In the data rows, the value 50 means zero.
One hidden rule gives every row of this table a label. Here are some rows, each with its label.
{48, 48, 51, 46, 57, 49, 43, 38, 49, 23, 48, 32, 76, 33, 37, 46, 57, 53,
 53, 44, 27, 62, 43, 24, 66, 80, 22, 45, 50, 53, 66, 32, 50, 44, 74, 32,
 16, 46, 54, 59, 45, 52, 59, 45} Hg
{45, 42, 39, 65, 38, 23, 63, 43, 65, 54, 53, 48, 63, 60, 67, 43, 42, 34,
 53, 63, 57, 47, 44, 53, 45, 57, 51, 49, 52, 47, 42, 76, 55, 44, 46, 55,
 67, 45, 52, 33, 52, 47, 76, 37} Hg
{52, 32, 47, 61, 66, 32, 40, 54, 48, 38, 59, 72, 53, 40, 40, 29, 38, 52,
 59, 45, 42, 52, 50, 27, 29, 54, 75, 58, 55, 74, 71, 39, 32, 36, 70, 68,
 75, 58, 31, 54, 40, 58, 45, 73} CX
{39, 75, 62, 43, 72, 34, 67, 48, 43, 34, 13, 21, 79, 54, 81, 74, 55, 39,
 47, 59, 43, 47, 51, 32, 78, 77, 11, 48, 64, 70, 30, 52, 66, 34, 59, 29,
 41, 47, 38, 69, 19, 60, 54, 31} Hg
{55, 34, 52, 56, 44, 35, 66, 54, 54, 47, 48, 62, 50, 43, 56, 38, 45, 55,
 41, 56, 48, 65, 47, 37, 36, 48, 68, 52, 60, 72, 40, 62, 54, 33, 63, 52,
 60, 37, 55, 37, 61, 42, 71, 69} Hg
{59, 43, 41, 60, 69, 50, 46, 67, 54, 38, 48, 62, 39, 50, 52, 31, 57, 50,
 82, 41, 59, 15, 52, 51, 47, 39, 67, 72, 53, 47, 54, 38, 32, 36, 53, 82,
 50, 61, 55, 47, 43, 81, 39, 82} Rn
{44, 39, 39, 72, 36, 32, 51, 24, 62, 40, 76, 69, 27, 22, 14, 39, 51, 54,
 54, 37, 25, 99, 54, 36, 36, 80, 27, 19, 44, 39, 56, 33, 48, 58, 18, 62,
 10, 44, 70, 64, 53, 60, 56, 73} Hg
{47, 55, 43, 60, 75, 28, 39, 49, 56, 30, 55, 73, 55, 54, 46, 32, 42, 35,
 60, 39, 42, 26, 49, 46, 29, 54, 64, 71, 54, 63, 80, 39, 50, 44, 66, 60,
 71, 58, 22, 46, 38, 62, 34, 62} CX
{35, 16, 60, 62, 42, 35, 54, 37, 49, 39, 55, 39, 63, 53, 42, 68, 38, 43,
 29, 57, 42, 58, 52, 45, 50, 62, 31, 29, 63, 11, 37, 38, 72, 6, 38, 51,
 34, 33, 64, 29, 27, 73, 35, 62} Hg
{46, 75, 87, 35, 60, 66, 46, 67, 16, 46, 45, 38, 30, 69, 40, 53, 34, 44,
 59, 33, 73, 60, 45, 80, 38, 25, 37, 40, 62, 38, 51, 37, 41, 82, 18, 60,
 43, 54, 39, 54, 29, 49, 49, 49} Rn
{49, 35, 46, 61, 48, 40, 62, 55, 53, 52, 59, 57, 50, 43, 49, 42, 41, 52,
 47, 42, 43, 55, 55, 30, 24, 51, 70, 58, 58, 69, 58, 54, 61, 39, 66, 51,
 69, 43, 49, 35, 55, 48, 64, 74} Hg
{71, 83, 64, 45, 62, 65, 36, 27, 24, 97, 24, 34, 65, 27, 44, 49, 89, 68,
 41, 39, 14, 80, 42, 70, 75, 60, 83, 39, 35, 62, 22, 64, 59, 55, 32, 20,
 43, 43, 79, 68, 70, 66, 93, 37} CX
{40, 30, 56, 43, 24, 56, 58, 34, 66, 48, 64, 50, 52, 36, 52, 81, 58, 47,
 50, 64, 60, 79, 72, 26, 66, 67, 32, 24, 39, 32, 56, 47, 44, 21, 35, 48,
 28, 56, 56, 58, 3, 71, 31, 58} Hg
{77, 75, 77, 31, 35, 52, 61, 70, 37, 64, 33, 45, 35, 49, 49, 64, 48, 66,
 44, 46, 60, 58, 58, 64, 42, 45, 45, 25, 67, 46, 50, 55, 32, 67, 21, 60,
 45, 53, 40, 63, 37, 51, 21, 48} Rn
{58, 45, 28, 73, 60, 43, 51, 45, 67, 45, 76, 77, 39, 54, 60, 48, 30, 25,
 53, 53, 50, 28, 48, 50, 43, 46, 59, 45, 29, 76, 54, 58, 44, 49, 62, 57,
 66, 45, 36, 36, 55, 54, 50, 47} Hg
{35, 89, 57, 37, 80, 47, 49, 48, 22, 84, 0, 30, 32, 17, 62, 57, 72, 46,
 35, 27, 27, 66, 79, 81, 80, 61, 53, 57, 44, 41, 7, 53, 71, 60, 27, 16,
 39, 36, 52, 61, 63, 66, 69, 43} CX
{64, 33, 41, 47, 75, 42, 38, 69, 45, 26, 51, 55, 31, 41, 51, 31, 59, 51,
 94, 48, 49, 17, 51, 47, 43, 34, 69, 80, 46, 44, 61, 16, 18, 39, 56, 96,
 54, 60, 37, 59, 33, 91, 35, 84} Rn
{41, 71, 82, 46, 47, 96, 44, 44, 16, 50, 54, 49, 47, 56, 36, 59, 13, 49,
 75, 17, 87, 73, 48, 77, 18, 47, 27, 42, 47, 28, 69, 30, 41, 95, 3, 65,
 44, 54, 35, 61, 20, 33, 46, 31} CX
{85, 79, 60, 44, 40, 41, 47, 42, 46, 75, 40, 33, 60, 47, 47, 71, 72, 59,
 38, 76, 47, 67, 41, 48, 54, 52, 64, 28, 52, 50, 45, 57, 46, 46, 52, 46,
 42, 49, 59, 67, 58, 47, 44, 53} Hg
{70, 63, 62, 9, 10, 87, 45, 89, 71, 48, 24, 51, 25, 32, 49, 75, 75, 99,
 16, 75, 76, 47, 99, 39, 46, 61, 40, 16, 68, 39, 59, 54, 35, 49, 65, 58,
 58, 57, 23, 66, 23, 35, 0, 30} Rn
{57, 39, 29, 81, 44, 50, 54, 58, 67, 58, 75, 78, 37, 53, 69, 55, 27, 25,
 50, 52, 51, 21, 48, 63, 57, 44, 61, 38, 24, 75, 48, 58, 39, 43, 55, 54,
 72, 28, 41, 34, 59, 46, 62, 55} Hg
{60, 55, 51, 41, 48, 66, 40, 74, 39, 38, 33, 41, 41, 60, 42, 58, 65, 84,
 40, 54, 60, 43, 71, 36, 42, 30, 82, 27, 55, 41, 50, 39, 43, 39, 59, 63,
 66, 66, 52, 58, 56, 34, 46, 66} CX
{49, 64, 61, 48, 60, 34, 64, 53, 48, 24, 28, 22, 72, 51, 76, 72, 52, 49,
 46, 63, 44, 56, 46, 23, 71, 75, 12, 44, 66, 65, 43, 50, 59, 26, 57, 30,
 45, 41, 38, 67, 15, 55, 49, 26} Hg
{39, 43, 38, 34, 18, 61, 79, 53, 70, 78, 44, 37, 46, 73, 64, 50, 44, 62,
 36, 55, 72, 56, 38, 49, 65, 29, 40, 72, 60, 60, 40, 69, 50, 67, 30, 48,
 44, 53, 52, 46, 76, 5, 55, 25} CX
{38, 71, 77, 42, 73, 64, 38, 46, 27, 62, 34, 36, 49, 43, 59, 60, 55, 57,
 57, 31, 48, 68, 60, 75, 73, 40, 53, 53, 40, 45, 41, 40, 39, 71, 46, 37,
 37, 35, 44, 50, 36, 69, 79, 40} Hg
{50, 30, 37, 61, 33, 70, 71, 22, 67, 74, 56, 44, 47, 67, 52, 58, 48, 49,
 53, 40, 73, 38, 20, 58, 60, 24, 44, 52, 68, 73, 51, 79, 40, 65, 29, 54,
 43, 57, 79, 41, 66, 31, 43, 32} Hg
{46, 49, 41, 60, 61, 36, 48, 53, 57, 44, 77, 65, 55, 47, 42, 30, 38, 43,
 52, 46, 35, 49, 58, 24, 25, 57, 75, 71, 45, 77, 85, 57, 66, 44, 78, 45,
 81, 53, 31, 46, 53, 46, 50, 67} Hg
{57, 45, 54, 32, 46, 51, 36, 47, 47, 29, 48, 29, 71, 30, 37, 54, 65, 56,
 36, 51, 45, 64, 45, 31, 66, 78, 27, 57, 43, 38, 50, 30, 55, 34, 70, 15,
 27, 61, 44, 62, 45, 62, 37, 32} Hg
{36, 55, 24, 55, 56, 31, 36, 53, 64, 46, 52, 84, 72, 60, 37, 33, 47, 52,
 51, 87, 54, 50, 63, 43, 40, 69, 55, 57, 37, 47, 54, 47, 59, 50, 81, 49,
 76, 53, 45, 54, 79, 17, 67, 47} CX
{28, 50, 36, 64, 17, 70, 55, 36, 79, 66, 55, 60, 52, 71, 48, 62, 58, 56,
 50, 43, 73, 40, 35, 49, 60, 36, 53, 57, 70, 48, 55, 69, 59, 64, 40, 46,
 42, 72, 85, 34, 72, 28, 49, 46} CX
{50, 42, 52, 53, 32, 38, 41, 35, 62, 34, 59, 46, 64, 49, 46, 62, 58, 44,
 44, 63, 46, 71, 48, 33, 65, 74, 36, 36, 38, 26, 46, 41, 53, 17, 47, 34,
 25, 52, 57, 50, 35, 67, 36, 43} Hg
{46, 78, 74, 39, 57, 49, 52, 62, 19, 72, 23, 34, 29, 43, 43, 51, 59, 47,
 38, 36, 40, 71, 52, 79, 44, 39, 45, 40, 62, 54, 26, 41, 61, 73, 17, 42,
 46, 49, 53, 62, 46, 56, 64, 53} Hg
{41, 55, 44, 56, 64, 33, 46, 54, 60, 30, 66, 71, 51, 45, 33, 33, 47, 34,
 60, 34, 33, 35, 60, 38, 35, 52, 69, 78, 46, 72, 88, 51, 68, 48, 68, 49,
 74, 59, 18, 50, 39, 57, 39, 60} CX
{48, 49, 47, 51, 36, 22, 47, 38, 73, 33, 49, 95, 61, 43, 34, 23, 34, 14,
 51, 67, 44, 49, 44, 65, 35, 59, 59, 63, 36, 79, 50, 74, 55, 52, 59, 39,
 75, 63, 48, 52, 55, 42, 78, 39} Hg
{53, 31, 30, 71, 30, 31, 56, 47, 62, 65, 64, 58, 45, 72, 69, 55, 44, 38,
 44, 65, 56, 47, 39, 60, 48, 54, 46, 40, 53, 57, 41, 76, 49, 51, 51, 54,
 63, 49, 55, 39, 53, 40, 84, 42} Hg
{41, 55, 43, 64, 73, 22, 44, 39, 63, 34, 54, 79, 66, 54, 36, 24, 39, 32,
 56, 40, 34, 31, 49, 46, 29, 56, 65, 71, 52, 71, 83, 52, 54, 45, 61, 54,
 72, 55, 26, 51, 41, 57, 40, 60} CX
{57, 59, 58, 38, 44, 39, 42, 58, 51, 40, 40, 30, 65, 42, 61, 70, 55, 56,
 38, 64, 50, 60, 48, 41, 64, 82, 29, 53, 44, 43, 32, 45, 59, 26, 55, 11,
 39, 62, 38, 68, 26, 68, 35, 24} Hg
{31, 49, 28, 39, 30, 56, 56, 58, 64, 74, 54, 56, 53, 69, 53, 49, 56, 68,
 42, 77, 58, 56, 54, 43, 55, 43, 47, 59, 47, 46, 42, 53, 56, 71, 61, 55,
 53, 61, 59, 45, 78, 18, 64, 42} CX
{83, 48, 26, 70, 42, 39, 47, 27, 68, 82, 77, 73, 49, 75, 86, 65, 44, 31,
 59, 83, 48, 40, 9, 55, 44, 32, 63, 10, 12, 72, 19, 89, 28, 45, 46, 76,
 57, 27, 84, 39, 88, 39, 76, 27} Hg
{45, 65, 63, 29, 55, 33, 42, 56, 38, 38, 35, 34, 76, 44, 59, 53, 57, 48,
 31, 46, 29, 57, 46, 41, 67, 73, 32, 58, 49, 40, 32, 32, 66, 36, 59, 20,
 34, 46, 48, 53, 55, 64, 28, 36} CX
{89, 41, 22, 87, 36, 41, 50, 33, 72, 74, 83, 76, 44, 81, 86, 56, 43, 34,
 57, 97, 58, 62, 11, 61, 40, 44, 51, 12, 28, 68, 21, 94, 26, 29, 40, 70,
 56, 33, 68, 50, 66, 40, 82, 17} Hg
{51, 34, 42, 53, 51, 52, 39, 28, 58, 27, 67, 35, 56, 13, 21, 47, 49, 65,
 58, 44, 25, 74, 54, 46, 58, 75, 19, 49, 33, 37, 57, 40, 41, 56, 58, 34,
 11, 52, 54, 69, 53, 50, 55, 42} Hg
{63, 85, 79, 29, 54, 75, 36, 70, 34, 24, 38, 40, 39, 79, 53, 64, 47, 55,
 65, 58, 92, 36, 59, 52, 80, 31, 59, 37, 35, 8, 62, 51, 39, 47, 52, 57,
 40, 59, 29, 49, 32, 33, 26, 41} Rn
{58, 45, 41, 73, 65, 59, 48, 44, 43, 51, 61, 66, 42, 69, 60, 46, 53, 44,
 67, 51, 63, 21, 30, 50, 41, 37, 52, 53, 54, 59, 47, 42, 40, 43, 61, 79,
 55, 49, 72, 39, 46, 63, 41, 72} CX
{69, 51, 58, 65, 38, 62, 44, 34, 31, 43, 40, 13, 51, 59, 48, 72, 54, 39,
 49, 70, 57, 65, 40, 35, 54, 37, 87, 25, 46, 35, 53, 40, 48, 11, 39, 46,
 62, 57, 65, 61, 35, 44, 50, 75} CX
{51, 58, 67, 43, 54, 44, 48, 49, 41, 7, 42, 30, 76, 34, 51, 49, 53, 57,
 47, 47, 25, 67, 42, 17, 69, 79, 19, 51, 52, 49, 58, 33, 52, 27, 72, 28,
 32, 33, 43, 62, 39, 44, 46, 32} Hg
{69, 56, 57, 66, 37, 55, 42, 33, 34, 45, 37, 19, 57, 58, 45, 70, 58, 32,
 48, 79, 55, 70, 37, 40, 56, 43, 80, 28, 45, 36, 51, 41, 52, 14, 41, 40,
 59, 58, 68, 66, 36, 43, 53, 72} CX
{64, 38, 37, 62, 38, 29, 65, 34, 71, 39, 56, 60, 57, 61, 71, 51, 42, 24,
 59, 71, 56, 54, 33, 67, 50, 54, 56, 43, 44, 61, 45, 76, 51, 31, 43, 66,
 69, 38, 56, 37, 62, 38, 72, 35} Hg
{64, 18, 42, 53, 62, 41, 44, 52, 48, 46, 48, 60, 56, 43, 48, 35, 39, 65,
 64, 57, 51, 53, 43, 28, 41, 47, 70, 53, 57, 68, 56, 36, 11, 39, 57, 78,
 68, 59, 39, 58, 45, 59, 49, 62} CX
{38, 45, 24, 45, 58, 64, 35, 57, 49, 48, 63, 38, 61, 49, 36, 41, 52, 67,
 69, 68, 56, 47, 74, 51, 21, 57, 54, 77, 36, 30, 77, 24, 61, 72, 74, 68,
 70, 61, 46, 62, 67, 28, 65, 45} Hg
{30, 53, 75, 42, 58, 26, 54, 43, 26, 40, 31, 27, 60, 49, 63, 61, 44, 40,
 37, 57, 24, 52, 52, 51, 74, 70, 16, 46, 52, 22, 8, 49, 70, 31, 54, 30,
 36, 40, 46, 49, 41, 60, 37, 55} Hg
{16, 82, 73, 38, 78, 58, 51, 44, 27, 75, 24, 38, 45, 39, 65, 63, 53, 50,
 55, 24, 42, 74, 75, 77, 76, 52, 39, 56, 40, 35, 23, 41, 61, 71, 39, 25,
 30, 28, 42, 49, 42, 69, 85, 36} Hg
{56, 84, 81, 29, 52, 86, 36, 70, 26, 35, 41, 41, 37, 67, 45, 62, 35, 63,
 64, 41, 88, 49, 54, 69, 44, 35, 46, 38, 49, 23, 59, 36, 41, 69, 40, 65,
 43, 61, 28, 51, 29, 30, 32, 33} Rn
{50, 32, 47, 64, 47, 38, 51, 40, 45, 38, 68, 46, 47, 23, 23, 49, 41, 61,
 44, 38, 27, 72, 53, 49, 38, 77, 27, 35, 49, 13, 41, 35, 63, 38, 49, 44,
 16, 34, 58, 44, 56, 62, 40, 61} CX
{71, 34, 37, 85, 55, 75, 50, 22, 46, 73, 81, 85, 42, 79, 66, 45, 42, 26,
 58, 61, 65, 24, 16, 55, 42, 26, 48, 25, 28, 74, 29, 79, 34, 48, 58, 86,
 56, 32, 99, 32, 78, 46, 57, 59} Hg
{40, 72, 92, 30, 64, 76, 51, 61, 18, 51, 50, 47, 41, 58, 46, 51, 18, 42,
 76, 24, 75, 64, 52, 77, 28, 32, 38, 47, 56, 29, 66, 30, 37, 93, 13, 58,
 41, 54, 29, 62, 28, 48, 46, 44} Rn
{60, 32, 31, 69, 35, 31, 60, 39, 68, 70, 66, 59, 40, 69, 71, 64, 41, 53,
 61, 77, 59, 47, 29, 60, 48, 48, 56, 30, 36, 56, 35, 73, 38, 43, 45, 64,
 64, 50, 64, 35, 61, 42, 82, 29} Hg
{58, 31, 48, 63, 22, 29, 58, 43, 73, 45, 42, 84, 41, 45, 68, 35, 42, 25,
 57, 74, 73, 42, 30, 59, 42, 51, 54, 51, 43, 71, 36, 71, 34, 45, 47, 44,
 53, 48, 64, 53, 79, 34, 71, 45} Hg
{29, 68, 89, 31, 65, 75, 43, 59, 15, 51, 57, 45, 44, 63, 44, 50, 16, 39,
 78, 27, 67, 67, 51, 80, 31, 34, 30, 51, 50, 31, 64, 27, 43, 95, 16, 55,
 37, 51, 36, 57, 18, 51, 62, 40} CX
{34, 24, 60, 20, 59, 46, 34, 65, 27, 44, 47, 28, 71, 28, 37, 38, 59, 52,
 10, 38, 16, 53, 49, 53, 54, 56, 27, 60, 62, 32, 32, 17, 82, 40, 61, 19,
 33, 46, 59, 39, 57, 77, 34, 62} Rn
{43, 51, 41, 63, 67, 34, 44, 55, 63, 32, 62, 74, 54, 50, 42, 30, 40, 31,
 55, 35, 38, 30, 53, 39, 34, 55, 67, 74, 49, 74, 86, 48, 59, 47, 67, 54,
 73, 55, 16, 44, 44, 57, 42, 58} CX
{45, 45, 47, 53, 35, 50, 68, 42, 50, 57, 74, 55, 37, 51, 76, 59, 66, 30,
 71, 50, 33, 54, 41, 45, 39, 30, 64, 69, 49, 71, 61, 53, 69, 70, 59, 53,
 55, 61, 66, 33, 44, 66, 67, 87} Hg
Which label does each new row get?
{52, 40, 56, 47, 53, 30, 45, 53, 39, 43, 53, 34, 59, 26, 34, 46, 48, 61,
 28, 36, 20, 62, 48, 51, 45, 65, 31, 49, 55, 22, 33, 29, 70, 38, 60, 29,
 24, 30, 53, 41, 66, 63, 31, 56} CX
{22, 87, 62, 39, 77, 51, 49, 46, 29, 81, 10, 35, 45, 27, 66, 62, 67, 54,
 43, 23, 27, 72, 83, 79, 85, 58, 43, 58, 43, 42, 10, 53, 68, 68, 39, 19,
 33, 27, 51, 51, 47, 68, 85, 35} CX
{65, 33, 0, 99, 37, 56, 56, 68, 48, 79, 89, 57, 21, 83, 82, 65, 30, 46,
 33, 72, 65, 27, 34, 42, 65, 42, 27, 24, 40, 64, 26, 67, 43, 59, 51, 64,
 65, 31, 48, 35, 61, 30, 59, 21} Hg
{50, 48, 38, 74, 38, 75, 57, 45, 67, 58, 58, 55, 52, 70, 47, 50, 60, 45,
 69, 22, 76, 17, 29, 53, 55, 31, 64, 60, 72, 59, 64, 74, 52, 45, 44, 59,
 36, 66, 96, 26, 59, 56, 45, 69} Hg
{77, 67, 76, 28, 23, 67, 57, 72, 44, 64, 26, 47, 30, 35, 44, 67, 61, 77,
 30, 54, 56, 61, 70, 61, 39, 49, 46, 19, 70, 54, 52, 54, 31, 63, 25, 55,
 53, 53, 41, 69, 33, 51, 17, 43} Rn
{48, 50, 40, 53, 52, 43, 55, 28, 66, 42, 51, 50, 65, 27, 45, 62, 74, 48,
 56, 48, 42, 73, 63, 25, 68, 75, 34, 34, 40, 51, 58, 41, 52, 44, 56, 44,
 10, 55, 59, 60, 43, 67, 55, 63} Hg
{59, 28, 40, 57, 46, 64, 33, 19, 60, 21, 76, 31, 45, 0, 11, 49, 40, 71,
 62, 42, 27, 84, 62, 62, 51, 75, 15, 54, 13, 23, 55, 47, 33, 61, 46, 32,
 14, 47, 49, 80, 55, 40, 48, 23} Hg
{39, 71, 63, 40, 66, 37, 66, 42, 42, 31, 18, 26, 73, 52, 74, 70, 56, 39,
 48, 54, 43, 55, 49, 22, 74, 76, 9, 43, 65, 68, 40, 48, 64, 34, 59, 38,
 39, 38, 43, 66, 24, 54, 49, 34} Hg
{54, 34, 45, 62, 50, 57, 45, 64, 64, 38, 46, 51, 39, 49, 46, 44, 53, 54,
 72, 33, 59, 20, 38, 45, 55, 36, 64, 69, 68, 53, 62, 40, 18, 39, 43, 78,
 50, 65, 48, 46, 41, 74, 30, 57} Rn
{44, 31, 46, 67, 27, 59, 70, 25, 71, 70, 53, 47, 45, 72, 54, 59, 49, 49,
 58, 38, 71, 32, 11, 70, 57, 22, 48, 63, 76, 68, 49, 84, 43, 64, 24, 47,
 42, 66, 90, 41, 60, 37, 46, 43} CX
{50, 38, 50, 61, 42, 35, 62, 58, 51, 50, 51, 62, 53, 40, 49, 38, 41, 52,
 39, 51, 44, 61, 52, 36, 32, 54, 67, 54, 59, 67, 47, 59, 54, 38, 64, 50,
 66, 41, 50, 38, 60, 44, 70, 69} CX
{41, 39, 48, 56, 49, 11, 66, 43, 65, 41, 58, 61, 64, 55, 42, 19, 37, 29,
 41, 53, 45, 46, 45, 44, 27, 67, 66, 82, 66, 60, 77, 73, 69, 60, 55, 37,
 84, 44, 26, 41, 61, 37, 64, 54} Rn
{36, 48, 37, 36, 16, 65, 69, 53, 76, 70, 43, 41, 48, 77, 62, 55, 45, 66,
 41, 53, 76, 56, 41, 48, 64, 33, 44, 71, 62, 53, 46, 70, 53, 66, 33, 48,
 42, 59, 55, 46, 74, 8, 53, 23} CX
{58, 45, 34, 54, 20, 59, 70, 30, 56, 73, 61, 63, 53, 81, 72, 52, 33, 22,
 43, 65, 61, 56, 26, 52, 74, 34, 47, 31, 32, 58, 28, 82, 33, 50, 40, 62,
 53, 20, 74, 39, 85, 17, 64, 44} Hg
{42, 41, 51, 49, 14, 62, 82, 29, 80, 68, 40, 38, 45, 65, 58, 55, 48, 51,
 47, 39, 73, 47, 17, 63, 62, 22, 45, 68, 75, 70, 46, 87, 45, 59, 19, 40,
 39, 59, 74, 47, 70, 18, 50, 26} Rn
{72, 58, 51, 29, 37, 77, 38, 81, 52, 36, 31, 51, 43, 54, 44, 58, 70, 99,
 39, 62, 61, 34, 80, 36, 31, 38, 80, 23, 63, 40, 48, 49, 30, 46, 75, 71,
 68, 71, 42, 56, 60, 29, 34, 48} Rn
{31, 60, 30, 45, 68, 33, 36, 65, 51, 41, 61, 61, 62, 59, 26, 27, 57, 61,
 58, 61, 47, 36, 70, 37, 32, 62, 58, 79, 46, 40, 80, 33, 75, 55, 85, 54,
 75, 62, 30, 56, 65, 30, 54, 55} Hg
{49, 62, 66, 41, 50, 52, 42, 38, 31, 62, 39, 26, 49, 59, 48, 54, 67, 51,
 43, 46, 34, 55, 51, 72, 72, 45, 69, 49, 42, 44, 40, 59, 53, 56, 30, 34,
 52, 48, 55, 57, 40, 63, 75, 34} Hg
{53, 49, 22, 90, 42, 47, 63, 47, 62, 76, 74, 76, 38, 74, 72, 53, 38, 28,
 45, 57, 54, 21, 35, 53, 56, 38, 51, 39, 36, 67, 38, 66, 46, 64, 51, 61,
 62, 33, 59, 30, 77, 36, 52, 52} Hg
{51, 45, 41, 58, 82, 35, 42, 53, 54, 39, 46, 71, 50, 48, 47, 27, 48, 45,
 71, 45, 53, 23, 53, 49, 38, 49, 62, 68, 51, 54, 58, 38, 37, 43, 59, 74,
 62, 59, 40, 54, 39, 75, 36, 73} Rn
{51, 63, 78, 38, 58, 66, 42, 56, 33, 33, 41, 32, 43, 67, 52, 64, 54, 52,
 53, 56, 72, 50, 54, 67, 78, 30, 61, 40, 41, 34, 50, 55, 39, 49, 43, 44,
 44, 48, 44, 47, 31, 55, 49, 40} Rn
{67, 67, 64, 6, 9, 95, 45, 91, 71, 47, 23, 50, 25, 30, 47, 76, 75, 99,
 16, 76, 74, 45, 99, 40, 39, 60, 40, 16, 68, 39, 57, 54, 32, 49, 65, 59,
 61, 58, 24, 61, 23, 32, 0, 26} Rn
{46, 76, 83, 23, 83, 63, 36, 58, 11, 53, 42, 40, 40, 50, 56, 51, 42, 49,
 69, 33, 61, 48, 60, 79, 77, 39, 62, 56, 33, 27, 51, 38, 44, 70, 34, 33,
 33, 49, 35, 53, 42, 60, 60, 41} CX
{43, 53, 44, 58, 70, 27, 43, 46, 61, 29, 61, 72, 54, 51, 37, 32, 39, 33,
 59, 34, 39, 28, 52, 41, 30, 55, 67, 77, 53, 70, 83, 45, 56, 46, 69, 58,
 75, 55, 16, 49, 38, 62, 36, 59} CX
{53, 38, 46, 57, 64, 40, 47, 53, 47, 35, 66, 61, 47, 41, 47, 34, 42, 42,
 67, 43, 37, 41, 50, 36, 30, 46, 69, 68, 47, 71, 77, 43, 47, 42, 66, 63,
 72, 56, 36, 52, 42, 62, 44, 73} CX
{36, 19, 57, 24, 63, 45, 39, 63, 28, 47, 46, 27, 70, 25, 34, 40, 59, 54,
 8, 34, 16, 54, 51, 52, 54, 52, 26, 60, 67, 32, 34, 17, 84, 41, 60, 22,
 34, 44, 62, 34, 59, 77, 35, 69} Rn
{83, 31, 39, 51, 37, 65, 71, 10, 56, 79, 80, 76, 54, 63, 71, 38, 51, 21,
 60, 73, 55, 52, 7, 62, 39, 24, 51, 16, 18, 88, 18, 98, 18, 57, 43, 77,
 46, 21, 99, 38, 84, 40, 65, 44} Hg
{57, 82, 91, 30, 52, 67, 51, 77, 18, 40, 36, 44, 24, 66, 39, 54, 35, 53,
 55, 33, 77, 54, 46, 77, 38, 25, 42, 32, 63, 34, 51, 42, 37, 78, 16, 61,
 49, 60, 28, 59, 35, 40, 29, 46} Rn
{43, 38, 46, 59, 40, 37, 48, 27, 65, 33, 58, 50, 64, 46, 42, 60, 63, 37,
 47, 58, 42, 77, 51, 31, 70, 67, 39, 33, 33, 31, 52, 42, 54, 24, 41, 41,
 19, 50, 64, 51, 37, 67, 47, 58} Hg
{49, 18, 55, 48, 62, 31, 49, 47, 33, 45, 42, 31, 77, 29, 35, 51, 57, 55,
 17, 45, 28, 59, 51, 56, 58, 59, 34, 53, 63, 23, 33, 30, 73, 34, 56, 25,
 34, 52, 59, 42, 56, 70, 46, 69} Rn
{48, 32, 47, 69, 36, 54, 62, 38, 67, 61, 55, 53, 43, 68, 51, 51, 50, 51,
 62, 40, 67, 26, 18, 64, 54, 26, 55, 63, 72, 62, 48, 73, 40, 57, 33, 55,
 45, 66, 87, 41, 56, 49, 46, 51} Hg
{46, 39, 40, 55, 44, 66, 55, 39, 46, 47, 69, 39, 44, 39, 56, 53, 49, 32,
 71, 53, 45, 51, 54, 59, 22, 41, 54, 78, 37, 55, 75, 44, 63, 79, 57, 55,
 65, 47, 50, 53, 55, 47, 64, 58} Hg
{50, 80, 89, 23, 71, 64, 50, 72, 17, 48, 32, 41, 29, 52, 51, 52, 38, 45,
 60, 28, 62, 52, 58, 77, 52, 27, 50, 45, 55, 34, 49, 43, 37, 74, 23, 50,
 41, 52, 31, 60, 39, 56, 34, 49} Rn
{38, 43, 43, 43, 16, 73, 68, 35, 80, 63, 41, 30, 50, 65, 50, 60, 47, 58,
 48, 38, 74, 50, 29, 58, 58, 30, 41, 67, 74, 63, 56, 76, 48, 63, 30, 46,
 37, 66, 67, 48, 66, 16, 46, 14} CX
{36, 53, 57, 50, 48, 43, 56, 50, 62, 45, 76, 65, 49, 47, 59, 49, 40, 31,
 57, 33, 26, 43, 51, 35, 28, 50, 73, 69, 50, 83, 81, 62, 77, 50, 66, 42,
 74, 55, 44, 33, 29, 63, 64, 62} Hg
